In the rows, zero is written as 128.
Each path is a new rotation, seen through one point. The rows after it are directions, each followed by how far the rotation turns it, in degrees per step (0 if it stays put).
Each turn is a multiple of 5 degrees from 10 to 175, or 0.
Each row of a path follows its step; steps can be skipped.

step 0: [126 139 132 126 125 121 127 136 124 129 123 123 124 130 132 138 120 121
 130 128 137 130 125 130 122 128 122 135 124 131 129 140 136 134 132 125
 130 123 129 119 136 126 125 131 132 130 122 119 140 129 123 118 132 130
 132 133 133 119 127 127 130 119]
step 1: [133 125 130 133 126 130 119 133 120 131 134 126 126 128 128 134 121 130
 121 130 129 128 122 136 137 124 125 122 141 121 125 136 134 125 125 125
 139 129 122 135 131 121 119 121 119 130 137 127 131 132 117 137 123 124
 130 130 122 125 130 127 127 138]
step 2: [125 124 120 118 128 125 138 122 125 129 123 135 126 135 133 132 137 134
 135 129 121 130 129 141 127 128 126 133 125 134 122 125 128 115 135 129
 128 130 129 140 126 130 127 124 135 122 136 129 129 128 127 128 133 132
 134 120 122 129 127 132 127 142]
step 3: [130 129 124 138 141 135 124 121 134 117 126 128 120 128 129 130 135 141
 133 122 136 131 131 127 118 125 134 128 125 124 131 129 134 116 121 127
 128 135 126 126 128 133 139 131 130 134 121 131 134 124 134 127 125 131
 125 122 133 129 128 126 121 126]
step 6: [134 131 118 138 122 135 130 129 124 124 131 124 133 117 120 135 119 124
 135 123 121 131 122 131 126 117 124 122 132 122 129 123 130 131 127 124
 126 120 129 133 140 127 124 118 119 128 122 126 128 124 123 132 140 134
 132 131 130 130 123 123 133 127]
step 7: [123 131 131 125 120 123 129 127 127 128 132 130 122 131 140 137 129 132
 123 128 122 123 129 130 130 129 132 135 117 125 129 123 129 125 128 133
 129 121 134 127 130 118 127 114 121 124 125 138 124 138 119 124 129 130
 127 112 122 129 125 127 123 129]
step 8: [135 135 133 132 136 133 132 133 135 128 130 137 125 136 130 128 130 128
 132 127 136 130 141 135 137 129 135 124 127 128 127 138 131 120 120 128
 125 121 123 127 119 129 135 126 137 131 136 129 127 132 129 120 126 132
 133 124 128 116 117 131 131 123]
step 9: [141 126 130 125 131 136 118 122 124 129 130 137 123 125 126 131 126 123
 128 126 139 128 130 128 123 138 107 128 131 131 121 124 122 129 128 129
 130 134 134 124 127 137 132 125 134 136 127 123 124 128 125 126 128 126
 124 133 129 122 136 131 123 137]
step 11: [131 136 120 129 125 128 131 123 125 126 122 126 143 129 121 131 124 128
 128 127 122 129 123 134 123 123 130 135 113 128 133 136 125 130 129 124
 116 127 123 127 136 131 133 138 127 126 129 119 138 134 138 132 132 130
 133 122 133 128 129 122 129 128]
step 13: [125 124 131 128 132 129 143 129 127 138 134 132 123 128 127 128 128 135
 130 130 122 135 134 129 134 126 121 131 126 138 122 134 131 131 124 131
 136 135 128 135 126 127 120 127 127 124 138 138 120 130 125 125 137 132
 129 131 120 123 123 132 139 115]
step 14: [126 118 133 139 139 135 132 133 134 130 132 140 124 124 130 123 132 132
 128 114 127 125 121 135 126 131 124 124 126 134 127 125 123 124 132 128
 124 132 130 128 132 132 133 118 119 130 121 122 128 135 131 123 123 140
 128 135 132 126 126 128 126 136]
[128 130 129 127 128 129 128 129 128 128 131 128 127 128 128 128 130 129
 128 125 129 126 130 129 128 128 125 128 126 126 128 129 129 127 131 127
 131 127 127 129 127 125 127 127 128 125 128 129 129 128 129 128 129 130
 128 130 125 128 125 128 127 129] -> 60

step 1: [136 141 129 132 124 123 135 129 125 123 128 111 133 126 134 126 128 135
 130 129 128 126 125 120 130 130 136 132 133 136 123 131 132 126 121 122
 127 123 127 130 129 129 123 131 125 130 129 131 137 128 126 126 138 135
 132 134 136 130 135 135 134 128]
step 2: [135 132 131 138 128 127 129 136 132 137 120 125 117 128 129 121 134 135
 140 123 133 125 133 132 125 135 129 124 125 131 128 126 127 127 131 127
 128 121 116 134 129 129 134 125 126 128 121 126 133 125 132 125 126 117
 128 125 130 126 144 129 130 125]
step 3: [114 128 132 136 126 125 135 127 123 135 128 122 124 126 120 136 138 132
 128 122 129 115 128 126 137 124 123 132 133 129 123 129 123 128 135 123
 123 129 133 134 129 124 124 122 137 133 123 123 136 119 125 128 124 122
 125 126 123 121 127 125 128 130]
step 4: [128 134 133 130 128 132 125 127 132 132 131 123 131 138 127 133 134 121
 130 123 137 122 125 130 136 122 135 132 121 139 130 122 134 126 129 126
 127 130 136 135 118 126 125 121 122 121 125 128 131 123 127 123 130 134
 133 121 134 134 120 118 135 133]
step 7: [124 135 127 136 114 130 130 127 124 126 124 132 133 131 129 130 118 129
 124 128 135 128 131 120 120 121 126 128 126 135 127 123 131 123 130 121
 123 125 133 126 120 124 126 132 131 122 122 124 130 126 133 134 130 117
 130 134 119 123 132 119 139 130]
step 10: [135 135 138 128 118 132 133 130 126 131 130 127 126 122 131 133 123 129
 124 131 135 128 138 127 122 120 127 127 126 131 121 122 123 130 129 134
 138 131 134 125 132 122 117 124 130 128 121 137 127 128 130 129 140 137
 127 128 131 132 129 133 125 135]
step 11: [133 131 130 136 123 121 126 129 132 120 121 135 124 131 133 131 121 131
 137 126 135 132 135 130 131 136 126 127 132 130 122 121 121 122 128 129
 139 134 130 129 131 133 129 129 113 134 126 124 124 121 128 140 129 124
 122 124 130 123 129 129 134 129]
step 12: [125 129 134 132 126 113 121 138 130 118 129 128 123 125 125 120 128 130
 133 126 130 130 123 129 131 120 126 127 133 129 126 123 128 137 129 122
 125 130 135 130 143 133 122 118 130 130 134 127 130 127 139 130 122 125
 125 130 121 121 124 123 125 129]
step 13: [131 123 133 138 125 132 128 128 126 125 132 129 134 134 125 130 126 127
 120 124 137 129 117 127 141 117 130 121 131 129 128 129 130 129 126 127
 126 124 126 123 134 122 131 122 121 124 124 137 130 131 138 127 129 118
 130 130 139 128 126 129 125 142]
step 14: [128 130 133 127 126 123 126 125 122 124 131 130 131 132 128 135 131 132
 130 130 130 129 141 128 131 123 131 132 124 132 134 130 137 134 131 136
 130 139 127 131 130 135 140 134 127 133 113 140 124 131 134 128 123 126
 119 131 136 128 132 131 126 131]
step 15: [124 126 125 120 126 121 123 131 136 125 127 129 128 117 132 127 131 130
 128 135 132 123 135 123 135 137 127 115 123 127 135 120 129 128 140 129
 126 137 128 123 129 122 132 125 125 135 129 131 129 126 127 129 132 120
 117 128 127 133 118 124 121 130]
[127 128 129 130 124 127 129 130 129 126 128 127 127 129 129 129 128 129
 130 131 129 127 128 128 130 129 126 126 127 131 128 129 129 129 128 127
 129 130 129 130 128 125 129 127 129 127 129 129 129 127 130 128 128 128
 128 126 127 129 130 129 129 131] -> 0
[127 130 129 129 129 128 127 128 126 129 127 129 129 128 130 128 127 128
 127 130 128 128 128 127 132 129 130 129 129 128 129 125 127 128 130 125
 129 128 129 129 127 128 128 126 128 126 128 127 126 126 126 130 126 128
 127 127 124 128 126 127 128 127] -> 90
[128 128 129 126 128 129 127 129 128 128 131 127 129 128 129 130 127 128
 125 127 127 128 127 127 131 130 129 128 127 129 127 129 129 128 125 130
 129 127 127 127 128 130 128 127 129 127 125 129 126 130 128 126 125 131
 128 127 130 130 127 127 128 130] -> 80
[129 128 129 127 126 128 130 126 125 129 128 129 126 129 130 129 127 125
 127 127 130 128 126 127 131 126 128 131 126 129 129 127 128 125 127 129
 128 128 129 129 127 128 127 129 128 128 129 128 129 129 129 129 131 128
 131 131 127 130 128 129 127 129] -> 115

step 0: [136 138 128 128 120 134 135 121 134 127 134 134 134 129 126 116 122 124
 129 129 122 129 133 135 133 126 120 143 139 124 131 126 135 122 131 129
 128 122 121 126 126 127 128 139 133 131 127 132 127 121 134 128 138 130
 128 130 130 126 120 126 130 127]
step 1: [130 134 140 118 130 128 134 126 134 127 136 128 136 129 121 121 131 129
 135 123 129 121 126 122 140 124 117 125 135 130 127 129 130 122 133 124
 128 120 123 127 125 133 130 127 137 126 127 131 126 122 133 119 138 136
 125 130 120 132 128 132 126 122]
step 2: [121 134 136 131 127 127 124 124 132 124 130 118 135 127 124 124 127 132
 135 126 131 124 123 132 130 126 116 121 135 122 127 135 136 129 131 138
 125 121 123 132 126 138 127 126 137 131 126 128 130 115 129 124 139 125
 129 127 137 119 132 129 133 131]
step 3: [124 126 129 134 128 132 126 128 130 129 127 121 133 125 129 132 124 135
 131 135 138 120 126 133 131 120 121 120 144 125 134 131 138 127 129 128
 125 117 137 130 133 125 117 123 142 129 124 130 129 126 133 123 127 130
 124 130 127 136 124 125 136 130]
step 5: [132 130 130 139 126 134 135 131 133 130 132 125 134 125 128 137 131 122
 139 133 125 137 131 130 123 125 118 130 136 129 132 116 137 131 122 128
 126 127 132 119 127 124 121 131 127 124 126 129 118 124 126 126 130 133
 128 131 138 132 123 136 136 135]
step 7: [128 130 126 132 131 125 132 138 140 120 132 126 134 128 133 126 132 124
 125 129 127 123 130 134 133 122 122 127 129 130 141 121 125 136 127 141
 125 138 128 122 124 132 127 126 136 126 130 123 125 117 119 132 127 128
 132 130 133 116 129 126 127 137]
step 8: [135 122 128 136 131 126 130 132 135 122 128 135 129 126 132 130 127 132
 124 125 128 122 125 141 125 117 116 127 138 133 137 124 127 130 120 130
 124 129 132 128 133 126 130 129 135 119 137 135 136 127 128 129 127 131
 131 132 114 121 123 125 124 133]
step 9: [135 123 137 125 129 126 123 126 126 122 126 132 135 121 131 130 131 126
 122 125 130 127 132 137 127 120 124 125 133 127 125 124 119 125 126 124
 125 129 126 122 132 130 122 123 128 118 144 131 122 112 128 127 130 131
 133 125 128 122 129 121 114 132]
step 10: [135 125 132 138 124 128 130 121 125 125 136 123 122 130 140 130 127 130
 130 125 123 128 136 140 129 121 119 126 127 122 122 123 122 122 125 125
 121 122 124 132 135 121 127 127 127 123 133 136 122 117 128 136 137 126
 124 132 131 128 127 131 124 138]
step 14: [139 121 128 120 129 130 119 120 127 131 124 131 130 125 124 129 128 120
 141 133 134 117 132 132 121 124 126 129 130 121 128 127 136 130 132 136
 134 127 119 125 123 128 127 115 131 125 127 130 124 119 131 124 130 132
 125 119 129 120 133 128 122 125]
step 15: [134 136 124 133 130 131 129 123 130 128 134 131 127 130 129 132 132 128
 131 138 130 118 135 133 124 119 124 132 133 108 132 129 139 126 131 128
 129 128 117 124 130 120 126 125 133 124 124 122 129 120 129 139 131 130
 120 124 127 130 124 128 130 125]
[129 130 126 129 128 127 127 127 131 129 127 130 128 129 129 130 128 128
 124 127 125 126 128 127 127 128 126 127 128 127 130 126 127 130 127 129
 127 128 130 127 128 130 129 129 125 128 131 128 126 128 127 129 127 128
 128 129 128 128 126 128 126 125] -> 35

step 0: [124 138 131 119 132 132 131 131 130 133 128 130 118 123 131 128 130 133
 136 125 125 131 123 118 135 123 130 128 121 121 123 122 126 118 131 121
 136 130 139 131 126 130 129 131 134 132 125 129 124 124 139 132 123 126
 128 132 125 129 131 129 122 120]
step 2: [124 132 120 131 136 125 136 131 131 133 133 136 118 122 131 131 128 123
 127 138 135 119 121 125 133 127 128 128 119 123 135 122 133 132 126 117
 133 122 133 126 131 134 129 127 129 134 133 125 130 128 135 135 131 126
 124 130 140 131 126 125 131 133]
step 4: [135 137 123 125 120 121 138 133 129 131 136 128 126 123 134 127 132 126
 131 131 131 124 127 118 129 133 127 122 126 127 144 127 133 129 142 124
 122 135 130 132 128 125 127 136 127 134 135 122 132 130 123 129 127 125
 130 126 122 132 136 124 130 124]
step 5: [142 132 127 129 125 131 138 134 133 125 137 136 122 127 139 127 124 133
 137 119 128 124 129 120 134 128 125 128 125 130 128 128 133 126 126 120
 128 140 137 123 127 126 127 129 126 128 128 124 131 135 136 128 126 126
 122 131 135 133 128 132 127 124]
step 7: [125 135 127 123 126 128 129 128 133 129 127 121 120 126 130 120 130 127
 134 124 132 130 130 127 137 137 127 121 117 126 132 125 135 134 136 120
 138 126 132 123 135 139 119 131 121 127 130 130 128 125 125 130 126 120
 122 136 133 134 124 126 133 122]
step 8: [129 138 130 132 131 122 134 128 129 137 131 136 127 135 134 113 123 130
 125 129 121 131 125 123 130 128 116 124 124 133 134 120 129 128 131 121
 131 125 134 121 135 133 128 125 122 136 131 130 126 126 132 138 129 128
 129 133 137 125 123 124 124 129]
step 10: [134 135 124 120 132 118 130 130 132 127 130 136 126 120 132 120 130 130
 129 124 131 135 124 120 132 128 137 127 131 129 137 128 127 123 134 112
 124 134 132 129 124 133 125 134 130 125 131 124 121 127 125 137 119 122
 121 125 130 126 125 131 122 123]
step 11: [133 136 128 128 129 127 129 130 132 129 133 126 128 135 131 130 128 120
 132 131 134 127 117 114 136 122 126 129 124 138 136 130 125 122 127 112
 125 134 133 126 126 130 128 126 125 129 126 125 130 124 137 129 124 123
 133 129 129 139 128 132 123 133]
step 13: [131 134 119 124 130 134 125 132 126 137 131 132 122 131 131 121 134 128
 126 132 126 130 122 121 132 127 119 127 126 130 130 124 133 133 140 120
 124 126 133 119 132 130 119 123 126 131 133 121 121 124 122 126 125 127
 118 132 130 131 134 135 137 130]
step 15: [131 131 130 132 126 124 129 132 132 122 128 139 125 121 136 123 135 132
 130 128 131 135 128 123 139 130 126 123 134 123 133 126 135 123 129 131
 123 134 133 119 130 123 126 135 120 137 130 121 129 116 127 130 126 130
 128 134 139 132 131 132 122 122]
step 16: [129 131 128 129 117 123 131 132 125 125 131 123 120 129 133 122 128 125
 134 137 125 132 130 126 129 131 121 125 127 129 132 128 126 122 136 117
 124 142 132 129 132 133 126 138 129 135 133 123 122 128 126 124 118 128
 127 130 129 138 125 137 120 122]
[130 130 129 129 128 128 128 128 128 129 128 129 128 129 128 125 128 128
 126 127 128 128 126 127 128 130 127 127 129 127 128 127 131 128 130 131
 127 126 129 129 127 123 131 128 129 127 129 127 128 130 126 130 128 128
 126 128 126 125 129 127 129 128] -> 70
[127 129 129 131 124 129 128 129 127 128 130 129 129 128 128 127 127 129
 129 126 128 130 129 131 128 129 127 130 127 128 127 129 130 128 129 131
 127 128 129 129 131 129 128 127 127 129 128 128 128 127 127 127 125 126
 129 131 129 128 126 127 126 125] -> 40
[129 129 128 128 128 127 128 128 130 128 128 128 128 126 129 128 131 130
 127 127 130 125 129 129 130 129 131 128 129 125 127 128 129 130 129 128
 130 126 127 127 127 129 128 127 129 128 130 127 127 128 128 126 129 126
 128 126 132 128 128 126 127 125] -> 140
[127 127 129 127 128 129 130 126 128 130 127 129 125 128 128 128 126 128
 130 128 130 129 131 127 127 131 128 127 128 127 127 129 128 130 125 128
 129 129 130 129 128 127 129 130 131 124 126 130 128 129 128 128 128 127
 126 129 129 128 127 129 127 128] -> 155
[130 129 129 128 128 129 127 128 129 128 127 126 129 128 126 128 127 130
 130 128 127 127 128 128 129 127 130 127 128 127 128 128 129 130 130 128
 128 131 131 127 130 128 128 124 129 127 126 129 128 129 131 127 124 128
 128 125 126 129 130 129 129 129] -> 60
